Each row is where one point has got to under a steady rotation. How many steps took it there?
The counts run from 0 to 399.
[129 112 113 146 133 145 112 138  98 134  94 108 111 177 166 143 116 116
 122 161 134 115 122  98 142 134  62 132 132 128 159 124 106 144  85 108
 154 133  75 127  87  90 135 126 105 107  90 177 111 169 193 144 154 119
 126 114 134 112 158  89 113 136 164 163 166 165 147 164  81 167 154 103
 110 152 104]  24
[ 98  99 136 135 103 170 117 132 154 183 122 151 130  87 186 129 146 129
 140 106 165 104 147 146 116 156 101 103  99 121 142 136 129 141 121 154
 130 137  89  98 169 156 126 128  88 127  96 141 113 146 142 102 152 113
 145 125 127  83 119 108 110 129 178 197 169 112 133 132 121 119 153  64
  99 152 156]  247
[133 130 130  89  90 165  87 107 138 182 153 185 137 110 101 141 132 148
 168 129 137 119 153 148 122 120 144 153 131 109  95 167 143 127 132 154
 105 124 144 130 151 157 143 117 144 160  83 142 131  97 141 132 113 116
 168  93 160  73 116 147 136 114 118 109 145  64 105 157 165 110 100 164
  93 130 159]  185
[181 163 130  92 173 110 113 155  94 122 103  84 142 174 125 139 104 121
 117 149  71 111 131 143 179 141  89 159 114 143 128 155 111 122 141  80
  96  91 110 103  91 127 144 103 158 118 111 123 146 162 146 126 101 129
  99 121 140 124 143 123 113 139  66  84 103 186 101 153 112 120 134 137
 176 116 111]  54
[108 107  74 174  43 146 129 120 138 134 141 167  92 106 145 106 153 114
 119 107 145 173 145  95 106 131 148 126 137 117 138 122 100  91  98 191
 152 123 128 149 128 171  89 102 117 131  90 148  77 121 153 140 119 147
 128  77  89 142 106 127  98 142 124 115 127  98 115  99 124  88 104  95
 109 118 115]  214
[168 161 176 107 157 116 148 130 142 153  93 117 141  93 103 136 112 140
 112 142 118 102 164 114 144 103 155 130  97 173  93 139 148 130 168  83
 130 117 137 102 160 205 136 124 130  97 150 104 148 123 158  79 122 135
 180 117 125 137 121 113 150 115  82 152 118 158 140 179 190 124 131 122
 134 126 147]  157
[136 111 140 146  87 109 176 129 115 109 115 145 125 109 126 128 127 110
 160 106 149 149 143  88 104 162 143 118 111  93 141 109  97 139 108 174
 152 128 126 158 110 140  64  86 142  71  99 191  97 108 136 113 128 138
 115 121 101 128 126 117 121 117 160 201 133 137 151 164 129 130 150  72
  89 138 112]  231
[144 100 120 136 130 129 154 135  91 112 103 104 155 187 177 135 125 100
 166 111 136 166 114 107 145 165  82 124 103  99 167 142 118 130  95 116
 120  87 108 147  94  97  86 130 123 114 118 172 112 120 143 134 168 135
 118 158 112 118 168 112  91 162 143 146 125 127 117 145  83 132 119  67
 120 146 124]  6
[156 167 175 142 114 108 130 147 100 141 158 133 112 103 118 128 110 120
 109  97 105 114 141 163 183 147 163 143 129 114  85 178 147 190 175  81
 113 110 149 123 170 170 132 140 147 132 148  95 165 116 158  99 113 167
 146  93 115 146 138 144 154 161  92 118 113 123 115 147 154 117 125 149
 160 151 148]  132
[ 95 121 111 162  87 134 131 110 115 124 151 185  75  99 158  86 137 115
 136 104 158 171 136  98 120 123 169 143 136 118 129 134 110 119 103 178
 164 130 142 181 127 147  66 104 108 123  83 157  67 116 161 126 111 142
 124  88  87 107 121 117 109 133 137 123 143 121 129 132 119  90 109  92
 113 144 101]  213
[116  86  82 163 116 120 174 113 158 160 101 118 151 108 149  84 153 128
  94 144  93 148 152 100 121 141 119  90 115 163  84  96 101  79 103 174
 156 124  91 134 116 138  89  98 122  96 147 134  78 155 145  82 118 125
 103 125  83 150 108 110 119 144 143 159 135 140 137 106 139 129 156  99
 105 157 116]  250
[158 102 116 106 188 124 127 140 107 130 128 118 129 140 114  82 139 122
 118  96  96 154 134 155 157 163 124 148 114 119 105 138 124 120 108 128
 100 105 142 145  91 102  92  98 177 148 139 125  93 139 110 128  80 154
  22 140 136 109 130 140 104 151 113  73 119 179 129 151 126  91 129 124
 166 116  98]  304
[155 156 118 127  87 101 140 109 167 142 108 120 155 155  76 159 109 146
  97 151  94 124 142  90 123  89 111 110 148 161  67 108 117 106 140 126
 130 108 120 130 139 172 145 123 151 106 141 148 122 114 185 110 131 126
 193  77 120 158 118 117 159 122 105 158 119 109 121 140 193 171 119 165
 107 127 143]  147
[107 106 130 132  65 148 155 128 147 135 163 174 160 105 140 125 139 120
 175  85 170 171 133 118  97 163 135 105 126  90 120 140 108 137 116 174
 118 114 141 160 142 113  75 113 130 134 100 161 104  79 127 108 137 138
 133 124 114 113 121 155 123 153 170 171 139  58 119 133 140 117 117 117
  80 159 168]  221
[114 141 124 128  61 126 101  99 137 153 137 168 117 192 132 145 124 127
 119 123 123 135 113 119 142  94 101 127 148 144 118 149 120 169 106 107
 128  98 127 155 148 155 155 156 132 150  98 181 131  86 209 139 175 142
 190  51 125 134 129 124 128 161 116 128 141  79  99 125 137 126 102 130
 125 163 171]  135
[150 160 132 123 122 157 165 118 138 156 105 148 130  26 124 124 133 117
 137 148 153 134 172  94 118 134 161 127 138 146  97 116 152  65 159 117
 154 162 151 113 146 150  95 105 120  82 138 101 109 133 141  97  68 111
 167 156  99 102 101 112 149  96 119 136 134 127 130 137 167 158 120 121
 107 128 101]  199
[139 123 146 134 179 147 138 166 125 126 106  78 163 123 155 121 141 120
 130 181 111 124 134 151 140 181 123 137 132 138 103 135 126 143 138 102
 109 140  68  92 141 118 131 112 117 110 161  80 204 182 130 106 105 110
  88 189 148 156 134 122 127 141 129 147  88 171 135 132 103 160 162 152
 143 126 103]  28
[135 101 109 169  58 111 163 143 141 117 115 132 138 106 104 119 124 127
 119  93 127 137 154  85  95 145 133 103 112  90 111 104  97 119 110 187
 134 118 133 153  97 149  82  89 151  89 112 172 109 108 126 109 115 149
 112 103 104 146 139 130 123 120 170 189 136 122 146 149 151 152 153 119
  74 126 113]  232
[163 162 177 106 130 152 116 115 125 134 119 132 146 118  93 170 105 116
 163 142 141 124 125 154 156 180 131 143 139 130 109 148 172 147 168  77
  91 107 152  92 165 137 127 175 130 140 157 118 201  71 169 128 127 131
 161 157 169 147 119 119 158 139 132 139 109 123 118 172 141 179 106 125
 145 137 139]  107
[150 115 103 134 154 159  82 114 113 173 102 103 126 109 141 142 169 108
  90 130  92 135  94 186 168 180 112 126 151 136 106 124 154 128 133 103
  89 122 103  88 147 127 161 158 138 146 164  77 149 156 136 142 106 124
  69 167 133 120 105 107 118 147 137 111 135 144 110  68 112 146 111 118
 163 137 101]  338
[170 106  87 137  75 126  92 106 116 181 103 153 140  89 107 111 143 116
 107 138  57 131 132 131 143 164 134 149 126 124  75 128 106  85 117 207
 137  99 112 131 103 174  94  87 165 117  94 139 115 117 144 130  97 116
 117 110 146 142 114 143 109 136 115 121 118 105 108 144 166 121 107 117
  87 136  97]  226
[102 134  89 141 102 134 141 154 151  91 162 120 129 228 149 146 111 126
 133 152 134 161 129 135 129  94  80 134 165 124 140 150  80 140  90 104
 124 133  91 155 104  56 128 120 120 140 116 143 132 151 159 145 129 132
 103  88 116 128 156 129 118 146 123 121 132 126 113  86  72 136 152 176
 131 136 142]  50
[129 121 158  95 178 156  97 126  93 111 125 137  95 138 123 140 135 109
 153 118 142 137  99 168 153 170 118 166 125  92 162 143 131 179 101 132
 109 139 128 134 108 103 100 117 147 138  90 162 130 134 122 159  88 124
  48 130 160  76 126 126 123 122 155 122 158 170 110 131  85 108 127 113
 157 136  90]  315
[111 167 162  82 110 161  98 108 140 167 137 189 122  97 129 164 115 125
 185 128 157 121 140 145 133 123 137 149 124 116 122 163 146 125 129 146
 133 159 151 134 157 155 124 111 127 134  69 154 127 110 147 133 103 101
 182 102 157  48  95 139 140  96 118 127 155  72  97 138 157 121  98 133
 105 140 151]  186
[146 105 167 130 192 117  94 136 103 114 121 110 121 177 116 118 139 148
  83 150  89 145  80 145 161 127 149 166 160 132 112 112 131 190  82 111
 126  99 103 156 115 149 149 129 139 129 156 130 168 141 151 160 119 144
  72 121 171 154 145 127 137 155 105 134 117 185 150 177 118 118 123 157
 149 143  92]  365
[138 137 133 107 115 149 115 117 171 160 116 132 149 117 115 117 159 154
 109 149 117 139 143 128 128  97 160 132 129 158 106 136 138  87 130 150
 104  96 125 124 159 215 151 126 127 147 148  95 138 133 156 114 117 133
 177 113 152 159 101 146 119 137  66  84  74 109 108 133 186  99  93 131
 134 113 147]  166
[124  93  93  84 174 158 120  92 133 161 110 155 130 160 166  94 142 121
 142 114 142 151 128 123 151 124  76 129  93 135 151 134 133 116  77 117
 107 119 117 136  90  79 102 143 131 155  88 164  52 125 144 134 117 132
  86 130 132  57 116 117 102 145 144  99 186 146 121 134 110 106 125  91
 125 151 136]  298
[157 172 150 139 131 131  89 115  98 139 118 117  84  81  98 150 116 112
 103 159 112 119 128 142 180 155 164 162 163 163 116 125 152 134 143  80
 133 126 123  87 155 176 150 145 123 123 138  82 171 141 194 134  99 140
 137 110 147 164 114 104 145 136 103  89 109 156 120 139 135 170 123 127
 182 131  78]  114
[164 120  92 143  74 130 145 117 132 155  94 132 129  76 113 117 143 130
  95  92 148 139 171  63 111 126 146 105  98 147 132 110 133  57 144 128
 134 100 144 111 111 184  97 117 127 101 124 133  60 124 148 103 124 157
 163 112  94 127 118  95 114 122 119 128 135 134 122 157 166 131 112  76
 115 119 113]  207
[148 179 166 102 173 132 131 127  96  89 152 149 108 145 123 118 116  99
 160 137 132 174 122 155 192 144 147 178 149 127 119 176 131 160 138  87
 116 118 152 153 127  96  97 138 143 147 134 100 160 108 164 123 100 144
 102 135 140 135 134 140 130 156  99  78 105 131 108 132  99 123  97 134
 193 143 115]  90
[132 110 140 117 154 127 123 112 110 119 101 117 138 210 135 168 120 123
 109 137 130 125  81 111 149 119  62 118 140 124 139 119 130 185  70  94
 125 113 123 156 106 111 142 162 150 116 126 195 116 111 183 166 172 122
 123 106 123 106 154  89 146 144 152 182 173 148 128 153 115 163 125 108
 111 153 129]  359
[145 127 187 105 118 136 111 125 114 140 124 166  97  82 102 119 115 157
 158 101 161 125 164 113 126 137 176 167  99 111 142 165 152 152 130 136
 133 114 172 151 127 183 102  89 135 128  84 173 109 108 149 131 113 146
 152 109 167  84 120 128 121 109 116 114 143 138 143 219 158  91 118 115
 121 123 119]  194
[130 119 185 100 116 160 143 117 114 142 123 158 147  85 162 149 142 109
 200 114 156 140 122 147 121 192 140 139  95 104 134 141 121 146 139 179
 125 147 122 131 153 159  77 106 138 106  90 166 152 112 123 117 118  92
 133 158 139 111 105 142 129 120 160 184 123  97 110 139 126 113 126  64
 109 153 125]  229
[109 100  75 133 104 132 125 138 159 143 123 119 121 150 109 132 130 140
 107 152 113 123 143 113  92 114  92 114 144 111 122 103  84 103  79 190
 132 140  71 123  80 126 133  70 150 120  89 160  87 161 131 135  81 112
  70  76 134 101 111 133 112 104 144 149 164 153 126 101 125 122 178 147
  99 110 115]  275
[156  62 116 110 161 159 117 117 144 134  89  98 159 153  95 106 171 128
 110 120 124 157 111 139 139 178 114 129 130 139 116 112 146 123  94 128
  62  90 119  96 119 120 122 156 138 161 190 115 141 101 139 147 123 150
  64 192 169 160 122 106 114 162 147 110 101 160 133 145 125 153 119 131
 138 136 115]  330
[122 116 148 140 140 157  98 142  86 146 114 119  96 155 172 147 105 123
 135 148 131  98 125 133 151 148  86 142 129  97 152 159 131 177 119  95
 132 141  86 113 115 102 130 135 102 127  85 154 144 166 161 134 150 115
 116 123 148  82 163  99 123 129 160 162 180 155 141 173  80 167 162 114
 113 148 114]  23
[112 123 116 132 141 151 151 167 149 146 131 116 105  93 127 126 120 141
 114 112 147  94 170 126 107 125 102  99 128  98 130 118 117 116 131 107
 124 166 115  91 129  98 134  92 124 114 114 116  99 174 117  96  76 133
  64 119 114  71 119 105 127  77 155 161 168 188 148 140 128 128 200 143
 118 105 110]  284
[164 121 124 139 173 111 155 132 126 129  85  69 149 176 112 124 124 146
  65 162 108 134 111  91 141 104 100 106 141 154 101  86 132 140 120  70
 137 103 119 134 120 131 147 156 146 101 185 115 127 145 166 114 131 145
 119 123 105 133 158  83 148 138 120 152 134 190 152 145 156 163 131 136
 136 134 124]  371
